In the rows, zero is written as 128.
The rows below come in pairs that one turn or mirror swaps. Which row does each named row swap with?
The rows were stretched afterwards, more along some directions than others.
maf: [156 123 159 116 110 161  98 119 113 100 124 128 150  78 126 123 125]
pup: [186 134 116 126 130 142 126 116 108  98 137 132 140 129 159 109 133]
Kevar: [156 128 168 114 105 160  97 121 106  94 127 126 154  79 126 125 125]
rorag: [136 133 110 106 129 132 156 132  99 146 133 133 127 155 154  97 121]
Gifur: [177 130 120 128 136 138 121 124 101 108 139 125 136 143 153 106 130]
gosep: [133 130 118 107 117 153 167 124  97 149 139 147 128 146 170 103 126]
ruvot: [164 131 154 114 113 160 104 112 118  95 126 127 155  77 124 122 131]
munos: [157 127 149 112 114 162  97 115 120  90 116 135 146  74 134 134 120]
tinug: [187 131 111 121 134 136 121 119 100 103 133 132 133 134 152 104 132]
laza: [129 139 162 123 107 141 135 150 108 118 143 103 120  95 115 109 126]
Lumib: [132 134 123 115 120 154 157 118 117 145 148 140 135 141 158  98 130]
Misu: [175 133 122 131 133 136 118 119 109  97 138 124 138 127 152 111 128]
dopiv: [128 135 104 111 112 132 160 124 106 163 129 139 125 148 148  96 123]
bive: [156 125 161 115 108 164 101 111 110  95 125 127 150  78 130 126 124]
mebib: [185 136 112 126 129 136 120 119 107 101 137 132 139 131 155 104 132]
Sutup: [175 136 114 127 128 134 124 120 114  96 141 126 141 132 151 109 130]
gopir: [161 128 159 112 107 156 103 113 120  97 122 126 161  70 133 130 129]
Sib: [126 143 153 117  97 145 138 142  95 124 142 109 107 101 111 102 120]
tivet: [132 135 176 125 108 143 140 153  94 125 157  99 128 102 134 109 127]
bim: [127 142 165 121  96 146 140 140 100 128 156 120 114 105 125 112 124]
tob: [121 150 162 123 100 145 153 131 117 142 153 106 134 109 121 110 134]
Ruz: [142 120 109 109 107 129 151 133  94 154 131 155 103 130 158  97 121]
kan: [159 142 114 107 121 151 152 128  97 141 149 144 133 153 156  83 128]
Zuleb: [152 130 148 105 108 151 122 152  89 111 147 138 116 102 131  99 114]
rol: [139 134 102 118 122 147 161 127 108 137 141 148 114 145 170 102 117]
Bifo: [133 137 110 110 121 141 158 121 111 144 122 131 121 141 161 107 119]
rezus: [160 127 159 111 106 163 101 118 107  98 126 133 152  80 131 125 126]
Rafu: [147 127 118 117 114 153 162 119 106 152 138 146 136 131 170  90 134]
nege: [173 135 112 124 139 143 121 118 114 100 131 133 137 137 158 119 125]
gufov: [139 130 109 111 103 132 151 120 109 156 133 158 118 130 159  99 125]
vutef: [165 124 156 113 107 154  97 119 110  97 122 130 149  80 128 128 130]
fopo: [183 134 115 125 129 136 120 114 113 107 132 131 145 131 151 110 138]
Muzu: [133 145 156 119 103 140 140 139 114 115 143 103 127  83 129 106 128]
mede: [138 145 153 113 105 163 136 133 103 104 141 112 116  88 114  96 124]
sifas: [117 139 153 120 111 157 139 136 125 109 134 118 123  89 128 127 113]
muvi: [167 127 152 114 107 158  96 117 115  88 119 135 146  73 125 123 123]
Konit: [178 134 110 128 132 137 125 121 109 106 138 129 139 135 157 109 126]
feb: [157 128 156 112 105 160 103 116 111 102 123 126 153  76 129 126 122]
zir: [154 126 162 104  99 158 101 115 105 100 122 124 153  79 127 125 126]
Suru: [130 124 165 111 110 139 126 156  85 119 152 116 106 109 135 111 116]
golub: [140 130 109 107 117 144 162 121 100 161 125 142 126 152 158  91 132]
Nev: [181 137 120 124 130 142 121 117 106 102 134 131 140 137 149 109 130]
belos: [115 139 165 111 100 148 134 137 113 127 137 111 131  88 130 123 115]
lare: [179 133 121 120 131 141 116 119 106  97 137 129 148 140 155 110 132]
selal: [165 125 160 110 106 159  89 121 109  81 125 127 151  75 128 124 126]
tusa: [185 134 114 128 129 143 119 119 101  97 137 135 135 134 156  99 132]

Swapped with rol: belos
Swapped with Suru: Lumib
Swapped with mebib: rezus
Swapped with Zuleb: kan

The rows below come in pairs that one turn or mirror swaps. Which row does each named row swap with?
The rows were stretched afterwards, more along some directions than others.
Noz: [165 137 108 126 104 131 150 124 149 122 120 164 109 127 119 138 151  93
 172 124 130]
Rugen: [172 133 121 144 151 132 118 132 123  86 128 182 127  99 140 104  87 114
 106  86 133]
bekur: [173 133 118 141 149 140 117 131 141  94 116 177 142 101 122 107  90 118
 108  98 132]
fef: [157 126 163 131 126 131 144 135 109  94 150 138 130 136 104  90  88 107
 109 118 144]
Kovo: [155 149 156 134  97 163 148 119 145 118 140 127 143 108  97 133 128  91
 156 144 120]
vekef: [121 152 126 128  83 139 154 141 107 142 146 167 106  84 145 128 150 119
 166 131 116]
vig: [172 143 101 143 120 120 149 119 149 141 114 171  98 105 104 126 133 114
 174 150 153]
Kudi: [162 136 105 125 122 129 147 127 152 111 119 160 108 129 127 143 145  95
 161 117 129]
tados: [174 155 154 132 102 158 153 123 143 113 137 140 146  96 107 130 126  90
 164 150 121]
zimo: [133 149 143 143 106 121 144 138 124 101 134 161 100  85 150 134 113 116
 121 124 118]
Gez: [149 118 142 133 131 119 138 146 115 109 148 131 111 142 105 103  81 114
 112 116 146]
gara: [156 129 154 139 129 110 149 140 103  92 149 129 111 139 104  90 102 107
 124 115 147]
Kisog: [163 143 107 139 104 116 151 122 144 136 118 165  96 117 102 124 138 107
 175 151 144]
diz: [155 124 152 140 134 111 150 137 118  98 150 115 112 150  86  87 108 108
 124 127 144]
ziru: [167 139 124 124 112 135 154 119 144 116 113 166 117 128 119 129 151  95
 168 117 132]
Mutob: [162 136 105 119 117 130 148 125 147 120 119 168 106 133 129 137 143  96
 167 119 135]
Zun: [136 153 121 150 106 121 137 144 122 102 132 168  99  82 153 137 110 118
 117 125 113]
Pir: [156 115 149 125 121 117 153 121 129 101 141 132 112 156  89 107 109  88
 123 134 155]
vaf: [155 138 108 127 110 140 139 131 155 127 119 161 115 128 118 144 141  96
 173 121 116]
tibar: [154 119 153 144 125 116 147 135 117  94 146 133 113 154 104 100  98 105
 115 114 138]
lete: [167 137 116 144 138 134 117 137 129  91 123 180 133  88 139 115  91 116
 100  98 127]
sizag: [131 158 136 128  75 145 158 136 109 130 149 164 111  83 147 126 156 111
 176 133 110]
dof: [143 124 160 128 113 118 151 133 109  91 158 136 114 142 106 101 106  94
 114 124 146]
sez: [139 121 157 134 113 124 151 142 118  96 143 130 112 152  90  98  98  94
 117 127 147]
mela: [152 121 162 129 111 110 156 129 118  94 155 130 103 163 104 103 127  88
 141 130 146]
Feru: [167 133 100 141 116 111 146 121 146 137 120 162  90 116  98 120 121 110
 165 154 159]
ved: [171 152 161 147 106 161 140 121 135 100 143 138 148  96 113 122 123 102
 151 139 111]
Fevo: [158 134 115 123 144  99 134 151 107 119 138 182 104  87 146  96  97 113
 129 126 160]
Mis: [130 151 140 146  88 130 146 141 125 104 136 158  98  90 148 137 112 117
 126 129 108]
mulab: [149 129  97 143 110 109 149 125 150 141 119 160  87 122  95 128 131 105
 169 154 158]
famos: [169 141 117 133 151 144 111 132 131  96 120 183 143  85 141 115  88 123
 103  98 128]
kugez: [168 156 154 134 114 162 143 132 143 109 127 132 146  90 105 132 114  96
 149 147 117]
Pufev: [158 159 161 140 100 159 146 134 133 117 135 121 149 100  98 124 129 110
 166 140 102]
setov: [177 150 152 138 118 157 145 115 143 121 132 127 145 109  99 132 133 108
 164 141 111]
kogi: [119 144 129 144 106 115 140 149 123 109 133 162  91 102 147 139 112 124
 112 124 115]
ralup: [146 122 161 128 126 117 146 135 119  92 150 134 115 142 108 103  91  90
 106 119 152]
Loke: [137 156 129 127  79 137 165 136 117 128 145 168 102  85 147 126 160 102
 178 140 119]
meli: [152 133  97 141 151 130 110 145 139 102 110 176 131  89 136 132  91 115
  95 107 129]
teme: [158 137 114 122 145 101 137 150 108 130 134 185 103  82 151 102 100 117
 133 124 158]
vobo: [168 152 151 124 107 159 152 126 138 119 138 130 141 107 109 134 129  97
 164 147 118]
pebu: [177 152 166 134 104 168 151 120 130 120 141 131 146 103 104 116 117 114
 165 128 116]
vavin: [167 149 148 139 106 163 146 123 151 105 128 140 147  93 112 140 111  91
 140 145 112]
mufir: [151 133 112 127 141 105 132 153 115 121 134 182 106  84 139  98  97 113
 122 132 155]
nikiz: [171 155 160 149 108 156 155 133 142 108 138 119 144 105  99 114 123 106
 159 141 105]
Zib: [188 138 106 145 157 131 118 129 134  97 113 189 133  96 140 116  94 122
 114  91 135]
Lozu: [153 140 108 127 112 136 137 126 145 123 117 162 116 131 124 147 148 111
 158 111 114]
Zini: [129 154 127 135  79 149 155 139 115 129 142 168 115  76 138 126 145 104
 170 135 111]
kem: [153 131 119 117 144  98 138 154 111 117 133 180 101  92 143 101  98 102
 129 127 158]

Swapped with ziru: meli
Swapped with mufir: Loke
Swapped with teme: vekef
Swapped with Noz: lete
Swapped with vobo: fef

The rows below come in pairs that one turn or mirror swaps. Which row does each named row swap with?
The rows were stretched afterwards, more along some directions than others.
mase: [129 139 134  99 166 161 113 138 117 139  97 101 105  87 137 145 121 105]
pil: [123 140 129 130 135 157 114 126 132 118 113 130 108 100 132 134 109 111]
Mel: [154 114 108 118 121 103 126 121 119 141 102 103 107 117 165 129 151 109]
sok: [146 142 107 146 106  99 125 145  98 111 119 122 117 135 146 142 143 130]
vof: [101  91 137 116 159 163 145 158 147 125 129 114 105 124  95  97 108 105]
fut: [140 135 157  86 129 124 149 103 116 134 114  87 135 135 142 120 133 124]
debaz: [114 113 125 117 121 142 125 132 135 131 162 148 128 103 131 130 117 118]
Nutab: [118 132 155  98 160 138 147 135 111 117 125 129 125  97 111 138 119 104]
nuz: [144 109 108 133 147 101 144 131  97 147 103 144 110 131 129 126 137 123]
tagal: [146 123 120 121 122 150 115 162 122 158 108 106 115 148 140 121 104 132]
gel: [126 111 116 119 166 115 117 141 129 150 104 124 125 134 132 144 122 135]
memi: [136 129 134 110 120 134 134 125  94 128 102 111 113 113 150 113 137 121]
gafot: [117 103 135 112 146 143 157 129 138 131 155 119 120 165 105 109 117 119]
kuza: [136 117 128 125 123 110 133 101 137 143 136 119 127 164 117  94  99 139]
mup: [129 139 116 137 116 120 139 176 111 103 104 111 125  97 161 135 154 105]
Fibob: [140 125  98 136 127 129  94 163 120 144 109 147 116  91 171 143 112 109]
Lafa: [152 123 135 137 123 119 132 131  86 139  94 129 103 148 145 136 147 135]
bidup: [119 150 129 145 130 126 111 139 116 102 119 156 124 100 168 146 126 129]
Deleg: [135 112  99 152 113 122 117 164 120 127 116 145 112 108 164 126 150 102]
Direp: [142 134 130 129 156 133 151 147  85 119 103 135 109 141 140 147 157 111]
rizek: [148 123 125 140 126 143 120 174  97 124  93 121 106 122 139 130 147  97]
Fotam: [137 116 128  88 150 132 157 102 118 157 119  92 118 143 120 120 134 127]
Rifuv: [124 131 128 145 125  98 118 163 125 108 117 136 134 119 148 134 121 116]
bugo: [145 124 105 125 130 109 121 121 131 154 108 101 128 161 149 121 123 140]
Sif: [122 101 131 110 147 153 131 124 136 161 129 127 121 147 115 101  90 137]
pari: [122 102 103 136 129 131  89 141 138 150 128 129 116 143 122 116  99 143]
gadu: [131 115 116  96 160 143 112 104 153 154 123 106 116 118 132 115  96 119]
Vepul: [117 115 102 113 131 132 137 140 141 133 152 119 133 125 118 105  94 126]
seseb: [135 121 121 100 159 138 167 113 113 134 145 128 115 136 124 152 140 120]
zofus: [149 142 146 103 116 131 139 123 109 139 106 100 126 121 175 134 139 111]
Ronul: [144 139 112 129 120 116 140 120 129 123 139 121 136 158 165 135 126 132]
difad: [117 121 138 102 180 151 125 125 133 152 115 123 109 121 124 150 109 126]
Gefot: [128 115 117 123 109 123 111 151 148 135 121  89 121 113 157 114 121 110]
mab: [123 137 155 102 133 144 131 110 125 118 130 115 102 102 136 129 111 115]
Popov: [106 117 140 108 158 168 131 118 146 127 143 130 106 111 108 112 109 111]
pul: [112  94 110 128 120 131 136 144 143 140 133 129 134  99 108 112 126 114]
dake: [130 106  99 130 100 139 135 154 133 134 125 129 121  87 152 114 127  90]
fime: [132 118 143 103 147 154 153 149 105 144 102 102  93 132 120 129 129 125]
lamo: [108 118 121 112 142 156 121 153 157 132 152 109 129 118 100 122 100 117]
paz: [123 139 121 149 109 124 112 137 137 115 107 124 143 111 146 114 118 128]

Swapped with bidup: debaz
Swapped with paz: pul
Swapped with Mel: gadu

